128 stands for zero in the data rows.
Here is a table of points, one per row:
[114, 122, 185, 139, 108, 165, 116, 117, 190, 222, 179, 95, 97, 103, 187, 117, 113, 105, 237, 102, 106, 124, 102, 120, 107, 111, 116, 106, 115, 112, 106, 127, 204, 86, 111, 156, 184, 109, 101]
[152, 122, 110, 175, 107, 107, 163, 124, 105, 119, 110, 93, 138, 188, 103, 112, 134, 112, 87, 107, 102, 114, 132, 122, 125, 107, 114, 112, 138, 96, 150, 111, 101, 123, 89, 124, 116, 106, 155]
[112, 98, 98, 99, 114, 121, 101, 128, 109, 105, 118, 157, 122, 101, 117, 116, 113, 193, 113, 103, 109, 208, 126, 112, 113, 110, 107, 109, 105, 255, 101, 112, 117, 133, 169, 121, 116, 106, 110]
[104, 155, 120, 122, 164, 121, 164, 144, 129, 136, 130, 99, 138, 164, 157, 119, 149, 108, 131, 143, 145, 95, 106, 138, 126, 114, 128, 157, 123, 108, 136, 150, 146, 133, 116, 140, 94, 179, 164]
[143, 152, 108, 124, 124, 110, 255, 145, 99, 112, 113, 101, 123, 255, 101, 116, 119, 108, 127, 124, 145, 88, 116, 117, 142, 118, 94, 128, 152, 96, 128, 97, 86, 110, 108, 98, 127, 144, 112]
[110, 144, 110, 118, 166, 124, 158, 149, 122, 124, 109, 97, 133, 156, 126, 115, 174, 109, 112, 175, 136, 113, 122, 152, 126, 129, 139, 154, 123, 117, 125, 142, 127, 140, 112, 132, 124, 210, 176]
[108, 110, 178, 142, 127, 170, 95, 120, 162, 193, 177, 105, 112, 110, 235, 131, 115, 104, 244, 115, 116, 107, 117, 109, 125, 117, 115, 123, 113, 119, 113, 129, 213, 108, 123, 179, 174, 99, 104]
[105, 94, 255, 166, 104, 119, 96, 103, 162, 161, 180, 112, 105, 110, 137, 176, 98, 103, 167, 111, 133, 96, 99, 125, 110, 119, 110, 124, 97, 113, 118, 127, 153, 104, 105, 179, 190, 92, 79]
[137, 107, 125, 128, 108, 255, 102, 114, 139, 165, 113, 104, 117, 114, 154, 100, 112, 103, 151, 141, 145, 110, 104, 126, 118, 126, 118, 122, 117, 104, 134, 202, 156, 112, 109, 118, 124, 112, 125]
[138, 120, 125, 129, 112, 132, 131, 146, 122, 124, 123, 188, 135, 121, 132, 117, 170, 166, 106, 116, 107, 158, 253, 135, 107, 118, 152, 123, 118, 136, 121, 105, 110, 164, 156, 106, 108, 132, 136]
[168, 122, 130, 180, 107, 144, 129, 129, 115, 130, 103, 103, 117, 115, 119, 154, 90, 104, 103, 131, 181, 95, 98, 112, 204, 119, 99, 114, 191, 109, 255, 164, 113, 107, 102, 111, 125, 100, 106]
[145, 255, 109, 127, 151, 105, 163, 119, 112, 119, 111, 110, 120, 172, 126, 110, 94, 114, 109, 150, 152, 109, 109, 101, 133, 115, 114, 140, 128, 97, 122, 123, 109, 132, 110, 123, 124, 150, 149]
[138, 142, 119, 125, 123, 147, 149, 123, 147, 134, 104, 129, 117, 129, 145, 113, 255, 103, 129, 136, 130, 113, 141, 137, 126, 111, 212, 119, 111, 126, 116, 125, 126, 186, 122, 123, 127, 155, 224]
[107, 99, 170, 154, 110, 123, 102, 114, 133, 124, 127, 126, 151, 87, 107, 255, 96, 94, 119, 97, 111, 95, 93, 103, 122, 159, 84, 101, 106, 101, 132, 119, 120, 90, 93, 165, 115, 96, 93]
[135, 128, 172, 255, 114, 148, 120, 124, 151, 138, 120, 105, 124, 123, 142, 161, 109, 104, 137, 109, 146, 107, 108, 115, 136, 135, 103, 130, 151, 116, 169, 138, 130, 102, 114, 139, 128, 100, 100]
[100, 107, 163, 111, 95, 115, 97, 107, 131, 120, 255, 98, 97, 106, 120, 104, 88, 100, 160, 93, 102, 98, 84, 99, 96, 125, 84, 109, 97, 104, 109, 106, 137, 79, 109, 117, 255, 96, 95]
[128, 134, 111, 111, 167, 105, 115, 133, 115, 122, 110, 139, 146, 127, 133, 119, 156, 129, 134, 116, 115, 157, 161, 152, 118, 121, 193, 122, 122, 152, 113, 111, 127, 233, 142, 124, 125, 150, 161]
[118, 127, 130, 92, 111, 101, 85, 132, 114, 116, 113, 187, 118, 106, 122, 96, 123, 193, 123, 109, 103, 210, 116, 106, 116, 119, 121, 112, 106, 229, 127, 106, 123, 125, 184, 109, 106, 98, 101]
[117, 129, 124, 126, 135, 107, 130, 126, 129, 110, 111, 119, 255, 110, 119, 151, 105, 113, 111, 135, 123, 137, 127, 116, 131, 136, 109, 126, 129, 114, 132, 118, 123, 108, 135, 131, 123, 138, 126]
[111, 158, 108, 107, 183, 133, 157, 162, 108, 109, 113, 113, 137, 165, 108, 126, 149, 114, 127, 165, 114, 117, 130, 192, 137, 121, 163, 155, 137, 115, 123, 113, 124, 133, 104, 121, 121, 245, 163]
[106, 109, 134, 136, 107, 116, 100, 116, 167, 110, 118, 91, 120, 97, 131, 211, 108, 108, 119, 117, 106, 113, 98, 101, 130, 228, 92, 112, 123, 96, 123, 150, 106, 101, 103, 205, 121, 96, 111]
[133, 142, 99, 119, 158, 114, 124, 147, 123, 123, 123, 138, 128, 144, 143, 129, 203, 119, 110, 134, 117, 137, 165, 152, 113, 130, 202, 128, 129, 108, 128, 123, 143, 196, 108, 116, 126, 192, 198]
[116, 110, 111, 118, 146, 116, 119, 147, 111, 113, 115, 188, 143, 102, 92, 97, 137, 166, 122, 118, 124, 138, 221, 125, 108, 133, 139, 130, 103, 138, 127, 102, 115, 157, 176, 123, 125, 125, 131]
[255, 132, 112, 141, 112, 122, 132, 114, 116, 112, 118, 122, 121, 126, 123, 106, 116, 108, 124, 133, 165, 111, 112, 117, 166, 127, 117, 115, 164, 101, 163, 143, 115, 111, 121, 106, 110, 119, 120]
[197, 117, 113, 111, 116, 126, 173, 119, 124, 95, 105, 94, 99, 167, 100, 96, 111, 100, 93, 133, 164, 96, 111, 106, 164, 96, 111, 97, 162, 100, 165, 125, 108, 103, 91, 91, 110, 109, 120]
[114, 122, 179, 165, 103, 151, 107, 130, 230, 162, 128, 87, 128, 109, 177, 196, 116, 119, 197, 127, 124, 121, 99, 117, 117, 143, 114, 115, 123, 110, 130, 160, 183, 114, 125, 255, 155, 114, 114]
[179, 113, 105, 119, 111, 134, 164, 124, 102, 93, 120, 103, 101, 148, 108, 109, 115, 103, 98, 142, 150, 101, 115, 149, 152, 116, 105, 114, 152, 91, 182, 111, 88, 104, 102, 114, 102, 115, 123]
[126, 112, 170, 148, 124, 168, 126, 124, 199, 234, 151, 121, 126, 111, 224, 126, 139, 121, 196, 119, 116, 148, 112, 112, 123, 132, 132, 128, 118, 134, 126, 126, 242, 127, 125, 159, 173, 115, 140]
[114, 150, 115, 117, 203, 112, 166, 170, 112, 105, 122, 109, 134, 173, 124, 119, 139, 96, 109, 149, 125, 100, 129, 177, 128, 138, 158, 160, 125, 119, 110, 115, 105, 137, 113, 100, 107, 221, 156]
[99, 104, 104, 107, 135, 110, 107, 149, 111, 108, 117, 122, 112, 101, 122, 104, 141, 105, 112, 106, 106, 128, 138, 180, 105, 112, 134, 119, 106, 133, 107, 117, 104, 167, 128, 98, 113, 159, 139]
[144, 139, 97, 134, 96, 143, 127, 109, 118, 120, 113, 111, 102, 150, 107, 106, 99, 102, 112, 150, 255, 90, 89, 112, 198, 121, 107, 128, 219, 101, 175, 143, 106, 90, 104, 109, 116, 108, 96]
[132, 114, 131, 111, 128, 102, 119, 128, 107, 126, 127, 180, 133, 101, 124, 126, 142, 174, 121, 120, 121, 148, 239, 165, 133, 126, 127, 122, 112, 174, 106, 112, 103, 170, 179, 99, 120, 122, 146]
[140, 145, 116, 114, 123, 116, 114, 117, 131, 158, 122, 155, 120, 108, 129, 125, 168, 135, 110, 131, 121, 178, 148, 116, 132, 124, 184, 113, 115, 169, 108, 125, 152, 174, 181, 131, 118, 129, 171]
[128, 196, 102, 119, 128, 116, 255, 122, 96, 107, 129, 105, 136, 255, 106, 119, 125, 106, 100, 125, 153, 102, 121, 152, 151, 117, 115, 156, 144, 109, 141, 109, 111, 105, 112, 111, 113, 123, 115]
[127, 130, 116, 122, 105, 118, 144, 116, 101, 82, 116, 97, 117, 136, 92, 111, 100, 105, 109, 140, 204, 106, 102, 108, 255, 122, 97, 125, 255, 101, 175, 140, 95, 97, 99, 100, 108, 108, 101]
[110, 108, 195, 135, 104, 141, 114, 104, 196, 171, 234, 107, 115, 105, 178, 136, 104, 129, 229, 113, 113, 100, 96, 117, 102, 117, 97, 113, 113, 115, 119, 128, 182, 109, 86, 171, 217, 97, 97]
[135, 107, 121, 113, 105, 104, 115, 115, 106, 123, 107, 250, 136, 122, 107, 122, 122, 218, 124, 108, 108, 176, 169, 119, 103, 116, 105, 133, 117, 154, 106, 111, 134, 149, 205, 105, 113, 104, 112]
[128, 136, 111, 117, 139, 123, 134, 136, 125, 130, 135, 141, 140, 131, 140, 132, 200, 135, 129, 128, 111, 172, 172, 126, 115, 123, 215, 126, 105, 133, 127, 136, 133, 235, 130, 136, 117, 160, 187]
[113, 159, 119, 124, 159, 130, 117, 105, 127, 137, 133, 109, 196, 125, 156, 137, 119, 111, 136, 164, 134, 104, 92, 128, 122, 134, 117, 143, 147, 106, 139, 133, 132, 105, 98, 146, 106, 144, 147]
[95, 114, 116, 112, 108, 110, 105, 105, 107, 107, 130, 195, 113, 93, 93, 122, 108, 255, 109, 98, 108, 159, 134, 112, 122, 111, 117, 107, 99, 177, 98, 109, 98, 104, 206, 93, 121, 93, 97]
[129, 109, 120, 133, 120, 202, 102, 112, 155, 145, 107, 107, 119, 115, 136, 123, 129, 106, 127, 146, 129, 97, 98, 112, 158, 144, 118, 128, 146, 110, 158, 255, 129, 87, 99, 150, 125, 107, 126]
These points spread out most along one direction. Take the direction at right angles to it along which they spread out most. Go by this last direction. How many in every 100 of the points above lie lower along it than each point below? Answers are rounded to whole numbers. More than half of the points above lie lower than the first one.
[96, 98, 107, 107, 115, 94, 129, 255, 95, 103, 116, 99, 118, 121, 87, 109, 114, 106, 100, 114, 106, 93, 115, 255, 115, 111, 103, 125, 102, 96, 95, 116, 91, 97, 98, 100, 115, 127, 104] --> 41
[121, 121, 107, 118, 121, 117, 118, 120, 105, 133, 145, 194, 139, 109, 121, 96, 131, 157, 128, 116, 120, 231, 148, 116, 118, 126, 166, 122, 112, 178, 112, 107, 139, 184, 170, 137, 96, 118, 151] --> 98
[115, 130, 100, 96, 152, 131, 111, 115, 110, 112, 124, 103, 124, 120, 112, 114, 107, 99, 115, 255, 158, 98, 99, 119, 129, 115, 126, 137, 151, 97, 122, 153, 104, 104, 97, 94, 111, 151, 122] --> 22
[97, 127, 158, 163, 125, 163, 104, 115, 250, 183, 152, 114, 119, 115, 144, 157, 113, 109, 180, 95, 108, 105, 103, 111, 112, 157, 100, 109, 129, 113, 131, 166, 180, 104, 96, 215, 146, 97, 103] --> 54
[112, 142, 107, 118, 255, 116, 123, 138, 101, 88, 120, 105, 132, 119, 103, 113, 126, 119, 107, 149, 120, 111, 94, 126, 104, 111, 125, 201, 108, 91, 100, 96, 105, 139, 104, 118, 114, 171, 125] --> 41
[117, 112, 125, 108, 125, 108, 100, 113, 124, 129, 118, 186, 124, 119, 127, 120, 118, 187, 94, 114, 124, 231, 159, 120, 124, 121, 134, 115, 104, 203, 103, 125, 138, 146, 184, 124, 118, 115, 117] --> 100
[153, 140, 123, 125, 135, 133, 130, 129, 106, 158, 113, 125, 117, 140, 141, 126, 209, 121, 123, 135, 128, 147, 178, 130, 106, 135, 234, 130, 130, 134, 114, 126, 124, 205, 112, 124, 137, 169, 200] --> 71
[100, 138, 102, 85, 163, 91, 142, 126, 96, 87, 104, 101, 133, 139, 84, 104, 84, 98, 101, 127, 100, 75, 103, 128, 117, 113, 106, 255, 100, 108, 106, 99, 97, 83, 87, 85, 121, 133, 92] --> 24
[187, 110, 128, 123, 115, 149, 118, 137, 109, 122, 121, 102, 117, 118, 96, 117, 155, 134, 105, 152, 135, 111, 179, 137, 113, 118, 151, 122, 154, 112, 141, 153, 129, 116, 114, 104, 113, 133, 144] --> 44
[126, 119, 108, 123, 100, 114, 133, 122, 107, 115, 122, 189, 125, 100, 132, 121, 121, 167, 100, 114, 112, 227, 135, 111, 114, 116, 146, 112, 111, 224, 105, 121, 129, 166, 178, 127, 141, 122, 108] --> 95
[115, 113, 118, 116, 116, 110, 110, 122, 113, 102, 100, 231, 122, 115, 128, 120, 101, 217, 107, 107, 89, 176, 148, 122, 111, 121, 125, 105, 120, 169, 103, 108, 110, 123, 244, 99, 129, 103, 117] --> 100
[147, 120, 165, 124, 108, 134, 101, 114, 135, 157, 150, 179, 140, 107, 141, 136, 133, 181, 135, 114, 106, 147, 161, 119, 115, 125, 121, 136, 119, 190, 126, 111, 141, 123, 224, 124, 108, 129, 118] --> 93
[79, 110, 104, 110, 86, 97, 97, 97, 106, 79, 107, 74, 112, 97, 93, 178, 101, 101, 101, 97, 101, 85, 87, 94, 95, 255, 97, 101, 95, 92, 88, 94, 97, 71, 101, 127, 105, 71, 82] --> 37
